In the rows, 128 means zero.
The rows of T fall into several groups, and each row is roughly a mix of its group's hidden directions; some rows fit no group.
T, 102 rows:
[[160 151 126 149 102 136 128 104 172 137]
 [134 115 125 138 100 171 125 170 145 110]
 [142 138 118  89 142 157 111 132 147  86]
 [154 120 118 102 148 168 107 133 131  92]
 [146 123 159 100 116  86 147 152 126 108]
 [124  74 145 144 158 112 106 134 121 117]
 [113 129 126 107  88 142 122  75 121 132]
 [124 141  82 117 128 128 169 117 161 137]
 [159 108 109 138 152 131 154 174 125 115]
 [124 144 127 125 158  72 127  98 117 126]
 [101 135 108 116 125 128  81  86 130 124]
 [122  74 139 147 158 114 102 126 121 121]
 [127 109 151  96 145 134 143 144  83 104]
 [ 99 126 140 111  86 151 156 102 127 143]
 [148 116  95 129 160 150 143 108 145 165]
 [141 132 141 103 120 131 120  72 105 105]
 [175 106 126 122 114 138 173 132 114 122]
 [120 109 129 115 106 156 150 176 106 112]
 [ 99 131 144 122  82 152 164 125 130 143]
 [ 86 132 149 121  92 149 158 128 135 148]
 [116 124  91 134 164 122  83 141 134 112]
 [125 138 104 156 159  88 108 106 136 108]
 [138 160 129 168 127 165 130 132 163 122]
 [150 115 104 139 143 172 155 115 145 154]
 [120  76 144 145 156 109 105 133 118 114]
 [115 129 106 118 104 164 157 167 110 130]
 [120 137 173 148 123 105  90 119 103 123]
 [117 128 181 141 120 102 100 138 111 146]
 [107 136 110 106 121  87 109 153 105  99]
 [121 147 151 121 140  86 144  90 101 132]
 [118 152  95 108 122 126 162 127 166 151]
 [ 95 122 127 106  89 152 144  94 126 140]
 [136 117 158 112 108 137 182 115 120 147]
 [141 112  97 135 144 171 132 117 147 165]
 [154 162 116 122 110 162 139 104 155 149]
 [109 136  99 113 145  78 101 128 113 120]
 [127  71 140 136 161 117 104 127 122 127]
 [126 148 148 127 140  85 108  95 160 139]
 [163 122 132 126  84 146 167 121 115 122]
 [149 110  99 132 143 171 142 126 152 157]
 [138 131 148 140 152  97  97  91 148 148]
 [127 114 111 141 141 141 157 187 132 122]
 [129 111 114 160 153 159 103 110 154 152]
 [168 139 140 152 159  99 115 156 129 118]
 [117 123  99 117 118 108 181 129 158 131]
 [128 139  80 113 131 131 163 110 157 111]
 [131 111 115 137 107 188 129 148 140 140]
 [127 117 110 121 114 172 141 162  99 105]
 [123 135 130 125 133  77 101 151 134  91]
 [150 107  94 103 137 148 139 168 150 131]
 [127 140  91  97 127 143 162 138 164 137]
 [147 136 120 149 171 104  95 156 133 114]
 [116  76 139 145 161 112 103 136 121 122]
 [135 140 145 117 159  78 137  95 123 138]
 [120 150  91 102 123 130 163 126 165 135]
 [136 139 134 113 161  72 139 106 121 127]
 [119 128 106 116 108 170 146 165 105 116]
 [140 133 135 147 177 101 114 165 136 126]
 [133 182 114 114  94 143 150 121 135 134]
 [123 113 119 161 160 175 109 116 136 137]
 [132 132 125 113 139 112  87  73 123 127]
 [136 116 115 140 135 176 137 105 139 169]
 [142 141 121  93 139 157 105 131 137  82]
 [117  73 138 142 153 109 104 126 111 118]
 [137 116 130 105 101 169 157 165 124 126]
 [155 130 112 104 152 167 102 122 135  98]
 [122 139 177 139 126 109  84 123 109 128]
 [122 148  78 120 123 140 163 122 150 148]
 [100 144 152 147 119 120 112  83 103 145]
 [132 184 118 115  98 146 152 126 128 128]
 [115 139 114 127 149 112  70 101 131 120]
 [122  75 146 142 159 114 108 134 116 114]
 [123  74 139 140 154 100 104 132 124 124]
 [120 139 139 125 152  72 104 102 125 131]
 [140 113 126  97 129 170 128 165 121 100]
 [128  74 141 148 154 107 102 127 133 123]
 [120 129  98 115 109 167 158 162 113 119]
 [151 119 102 138 126 170 172 138 134 119]
 [160 170 136 129 108 148 150 128 162 128]
 [153 121 119 103 151 149 108 115 140  80]
 [ 97 100 133 113 142 100 123 149  87 113]
 [122  75 144 149 154 115 105 128 117 111]
 [135 106 176 147 136 115  92 131 104 131]
 [128 140 158 118 117  87 135 148 116  86]
 [118 118 142 109  91 150 174 108 122 143]
 [184 135 157 151 128 130 146 120 118 109]
 [113  77 132 134 169 121 107 139 117 132]
 [137 117 162 125 101 178 139 139 137 148]
 [109  94 143 117 138  84 122 150 102 111]
 [106 117 125 128 188 112 118 152 138 138]
 [151 113 106 130 153 159 144 111 150 166]
 [121 150 155 154 119 130  86 120  89 128]
 [113  80 141 146 158 121 107 133 104 110]
 [122 136 150 131 111  96 116 158 126  79]
 [179 107 127 118 117 134 168 118 111 122]
 [127 103 115 155 161 160 103 113 147 150]
 [102 128 134 101 122  97 140 152  86 108]
 [123 139 137 104 155  77 121 102 117 146]
 [106 149 159 118 106 120 110  80 130 143]
 [142 131 136  93 138 151 102 137 133  79]
 [182 120 125 143 141 120 148 163 120 113]
 [132 116 122 141 104 191 144 137 132 138]]

In each list below, one row fits none of the groups, and each other row fits one group, some only roughly. Which row is it?
  * Z804: [144 114 120 121 123 182 146 141 151 157]
  * Z909: [115 138 104 172 137 158 107 119 155 145]
  * Z337: [ 95 133  97 123 160 123  84 121 141 124]
  * Z613: [154 124 134 149 119 142 161 180 123 120]
  * Z507: [107 150 132 154 135  90 111  91 109 113]
  * Z444: [145 110  94 117 159 152 138 131 154 162]
  * Z81: [107 138 143 137 107  91  96 145 122  92]
  * Z785: [161  99 133 105 157 147 104 126 140  98]
  * Z296: [159 125 118 153 143 126 141 183 129 114]
  * Z158: [118  83 162 135 154 125  95 133 113 131]
  * Z190: [135 113  97 117 113 177 131 163 139 130]
  * Z724: [121  96 142  98 137 107 127 139  85 102]
  * Z822: [138 140 109 133 167  78 137 110 127 112]
  * Z622: [125 136 119  94 151  72 123 135 113 118]
	Z158
  * Z744: [ 98 139 121 105 134  88 101 111 100 145]
  * Z161: [154 137 115 135 130 141 123 117 180 165]
  * Z475: [ 95 141 137 129 106  97  93 136 104 102]
  * Z509: [132 149 148 130  90  93 141 139 119  91]
  * Z997: [149 134  90 106 116 154 159  97 142 123]
  * Z680: [110 139 109 129 138  76  99 133 118 101]
  * Z571: [156 105 119 127 135 169 134 143 168 146]
  * Z132: [ 99 140 135 123  72 150 133 103 128 134]
  * Z629: [127 138 109 143 139 185 121 108 133 156]
  * Z769: [106  81 130 143 137  94 102 126 107 119]
  * Z836: [119 109 148 117 125 102 135 141  81  92]
  * Z815: [152 122 139 119 111 145 146 175 147  97]
  * Z144: [137 110 117  91 143 122 151 139 166  94]
	Z997
  * Z278: [148 112  83 136 150 136 154 104 152 143]
  * Z187: [107 127 134 120  76 159 155 109 122 130]
  * Z520: [161 109 106 108 154 151 151 136 151 156]
  * Z149: [109 146 133 126 126  76 109 122 101 100]
  * Z678: [123  83 151 114 151 110 120 137  92 112]
  * Z181: [146 105  98 127 104 156 167 145 114 116]
  * Z143: [ 95 132 137 137 111 148 162 172 136 144]
  * Z157: [116 148 107 156 159  95  97 136 124 107]
  * Z638: [117  81 151 131 159 112 117 149 108 109]
  * Z576: [104 128 149 101 147 112 118  78 133 147]
  * Z760: [144  97 165 153 143 117  96 119 104 119]
	Z157
  * Z532: [137 116 144 137 124 178 145 111 138 168]
  * Z299: [147 106 112 117  96 158 174 132 119 125]
  * Z886: [109 136 113 152 157 122 106 178 141 121]
  * Z659: [130 107 119 128 122 172  94 142 153 156]
  * Z201: [135 109 149 137 126 142 104 144  95  80]
  * Z980: [142 128 143 160 146 103  96  85 121 131]
  * Z692: [137 139  83  93 148 127 145 141 157 143]
  * Z515: [134 123 118 135 185 102 100 145 134 122]
  * Z228: [162 108 131 128 121 140 182 153 120 126]
  * Z343: [150 112 141 132 122 180 158 135 146 148]
  * Z739: [147 174 120 125 110 147 144 125 166 148]
  * Z641: [145 114 123 140 125 149 173 174 128 118]
  * Z690: [140 178 112 142 108 159 140 116 153 130]
	Z692
  * Z197: [166 118 130 124 137 143 170 154 153 109]
  * Z874: [144 109 125 137 160 165 116 105 154 158]
  * Z522: [167 141 125 154 151 105  99 154 130 109]
  * Z771: [106 143 134 126 136  71 112 122 109 103]
  * Z317: [155 173 123 118 108 152 150 124 155 143]
  * Z932: [146 117 127 130 137 169 142 112 149 175]
  * Z940: [131 132  74 120 131 156 161 121 148 134]
  * Z931: [172 114 135 130 124 132 176 152 117 124]
  * Z252: [102 112 110 171 150 149  95 122 138 137]
  * Z96: [129 129 151 161  97 177 143 118 126 126]
  * Z400: [146 119 124 138 125 136 169 182 120 123]
  * Z679: [125 111 155 102 124 111 142 130  84  94]
  * Z273: [105 114 108 160 161 150 101 136 143 151]
  * Z231: [123 118 158 103  86  98 153 132 111 118]
  * Z471: [113 143 124 129 126  81 123 129 110  80]
	Z231
  * Z496: [123 155 138 129 106 123  86  81 128 124]
  * Z881: [112  91 140 111 141 110 117 129  78 115]
  * Z759: [141 100 126 113 120 150 185 141 118 133]
  * Z370: [144 113 133 161 119 174 129 142 164 124]
  * Z295: [107 147 129 118 129  74 116 126 106  99]
  * Z410: [125 146 171 146 135  88 121  96 124 117]
  * Z321: [109 127 110 146 101 146 163 160 101 145]
  * Z494: [135 172 123 105  84 153 137 136 136 133]
  * Z12: [ 85 107 127 142 151 122 113 153  94 110]
  * Z633: [ 90 138 131 141 109 111  78 121 109 119]
  * Z586: [128 147 109 156 139 180 120 116 150 146]
  * Z961: [136 109 127 120  92 159 178 121 119 129]
  * Z561: [162 116 118 117 138 158 171 150 149 127]
	Z494
  * Z691: [104 141 118 123 139  81 112  96  99 131]
  * Z917: [144 118 141 128 120 178 162 117 131 160]
  * Z336: [141 125 185 160 126 141 108 135 113 121]
  * Z213: [101 130 138 104 123 126 109  70 127 142]
  * Z591: [133 110 128 129 113 184 121 140 146 161]
  * Z648: [133 163 142  86 115 117 155 157 113 124]
  * Z129: [170 133 129 145 163  97 100 138 126 114]
  * Z990: [158 145 113 155 147 107  91 151 129 106]
  * Z600: [ 91 147 131 156 116 111  91 103 116 113]
  * Z488: [149 147 116 139 112 132 120 104 173 165]
  * Z809: [143 168 111 147 102 152 132 108 161 139]
  * Z688: [154 126 104 150 123 138 145 181 125 109]
  * Z90: [135  97 177 126 129 125 102 153 107 115]
	Z336
  * Z147: [106 140  91 124 127 162 147 162 108 111]
  * Z314: [105 131 112 166 109 105 157 113 109 157]
  * Z451: [118 160 163 125 121 116  87 119 115  98]
  * Z698: [144 124 102  97 138 165 127 132 146  88]
  * Z319: [156 107 123 131 121 141 178 164 121 122]
  * Z710: [144 145 125 134 137 100  74  97 131 120]
  * Z813: [103  82 128 133 158 129 108 135  95 118]
  * Z65: [152 134 123 155 130 131 148 187 130 121]
  * Z102: [126 105 131 112 108 152 186 135 122 138]
  * Z376: [124 114 124 124  90 159 179 136 123 135]
  * Z54: [136 108 179 141 140 106  89 123 125 127]
	Z147
  * Z196: [146 116 137 121 136 167 145 105 138 176]
  * Z844: [119  84 148 137 131 105 122 126  95  94]
  * Z597: [134 108 146 117 120 141 190 141 123 143]
  * Z316: [128 113  81 141 121 151 167 140 116 147]
  * Z393: [ 95 131  99 140 150 132  91 162 139 117]
  * Z694: [107 136 137 118  72 151 141 100 127 135]
  * Z998: [114  76 135 120 159 107 112 137 104 125]
  * Z982: [104 141 134 118 136  76  92 116 113 125]
  * Z153: [122 122  96 123 166 114  82 113 129 116]
  * Z517: [116 134 114 138 172 107  80 133 136 122]
  * Z587: [109 104 131 104 137 124 130 131  71 107]
  * Z590: [128 120 141  96 107  80 140 134  99 112]
  * Z2: [155 113 128 117 145 158 167 121 142 164]
  * Z992: [101 121 140 169 134 109 142 163 121 158]
  * Z981: [160 114 120 143 142 167 145 127 168 142]
	Z992
  * Z523: [107 139 118 133 129  88  90 140 114  93]
  * Z926: [152 123 128 145 133 134 157 187 130 118]
  * Z951: [106 145 138 136 125  79 107 126 114  92]
  * Z130: [113 134 138 123 105  92 115 159 113  86]
  * Z524: [137 114 151 122 103  71 131 129 124 102]
  * Z186: [142 113 132 128 188 106 134 156 129 129]
  * Z288: [119 126 152 104 121 100 144 149  90  95]
  * Z249: [109 109 131 118 115 152 184 148 121 140]
  * Z436: [104  89 129 157 109 111 139 122 127 167]
  * Z918: [112 108 139  96 122 144 171  97 123 150]
	Z436
  * Z542: [145 154 113 130 136 174 137 121 157 160]
  * Z834: [ 91  98 129 143 148 122 109 146  91 112]
  * Z672: [140 157 113 139 122 147 129 122 180 158]
  * Z315: [157 111 139 121 129 172 155 137 153 154]
  * Z919: [146 138 134 140 164  80 140 106 144 112]
  * Z543: [118 127 171 152 117 121  98 137  89 120]
  * Z77: [157 141 130 146 166 103  86 131 130 115]
  * Z275: [140 117 115 142 112 149 167 177 127 118]
  * Z301: [118 129 107 153 152 159 142 139 151 171]
  * Z332: [107 124 108 179 143 151  98 127 143 136]
	Z301
